In the data rows, the value 128 means zero.
Some points, one per row:
[142 187  68 108 124 128 162 118]
[189  92 146 101 192  98 125 118]
[148 202  88 114 162  78 139 139]
[155 207 155 100 145  87 127 101]
[155  86  61 157 132 114 136 154]
[108 224 141 104 123 156 123  82]
[149 212 146  97 151  92 131 102]
[151 210 155  99 143  95 131  91]
[177 193 123 104 168  84 114 127]
[190 168 142  94 136  87 128 132]
[155 199 100 107 171  78 133 137]
[132 216  96 110 151  83 147 130]
[171 174 120  95 192  97 118 125]
[188 181 109  97 143  94 142 116]
[156 199  81 100 135 110 152 128]
[121  76 106 151  70 163 158 108]
[172 161 134  98 186  80 129 120]
[ 83 146 143 131  98 191 129  79]
Here are 12 more points, each followed by its number:
[131 109 152 150  53 120 162  86] 0
[146 222 128 102 148  82 132 122] 1
[158 196 165  99 138  90 130  96] 2
[151 215 134 101 159  85 130 108] 3
[146 206  94 111 164  78 140 132] 4
[134  93  98 144  66 156 166 102] 5
[160 198 151  97 156  86 128 106] 6
[164 191  94  98 158  91 142 137] 7
[160 200 154  99 144  87 130 101] 8
[130  63  77 165 113 134 136 155] 9
[110 221 138 105 127 160 120  79] 10
[141 212 156  93 142 109 130  93] 11
Which three of these numbered points are nearest to each point below, ignoring the 2 directions in which the first points spread most? Their numbers follow each, nearest first.
[144 211 161  96 140 102 129  93] > 6 8 11
[147 162 167 123  88  95 158  72] > 0 2 8
[ 95 188 130 110 128 188 116  92] > 10 3 11
[139 218 101 109 157  82 140 128] > 4 7 9
[146 205 157  92 139 116 132  86] > 11 6 8
[ 91 182 124 114 127 191 118  92] > 10 3 11
Here are 12 other points, each followed by its number:
[165 166  81 100 143 103 159 135] 0
[197 145 163  98 141 103 110 117] 1
[ 85 140 140 132  98 193 130  80] 2
[ 92 186 154 112 115 172 131  69] 3
[158 191  98  94 164  94 140 139] 4
[176  75 191 107 136 131 112 109] 5
[128  93 142 154  54 129 161  93] 6
[178  66 187 107 138 133 114 110] 7
[123  90 153 152  55 130 160  92] 8
[182 186 136 101 159  89 110 127] 9
[168 182 118 104 176  78 139 108] 10
[128 130  41 140 141 156 137 140] 11
The same question for these:
[141 218 133  97 153  91 138 107] > 10 4 9
[153 172  75 116 201  97 117 149] > 11 4 10
[156 195  92 112 169  77 127 151] > 4 0 11
[126  84 135 159  57 130 160 101] > 6 8 9
[ 88 166 138 118 114 193 121  86] > 2 3 9
[124 161  80 115  88 162 166 111] > 0 4 10
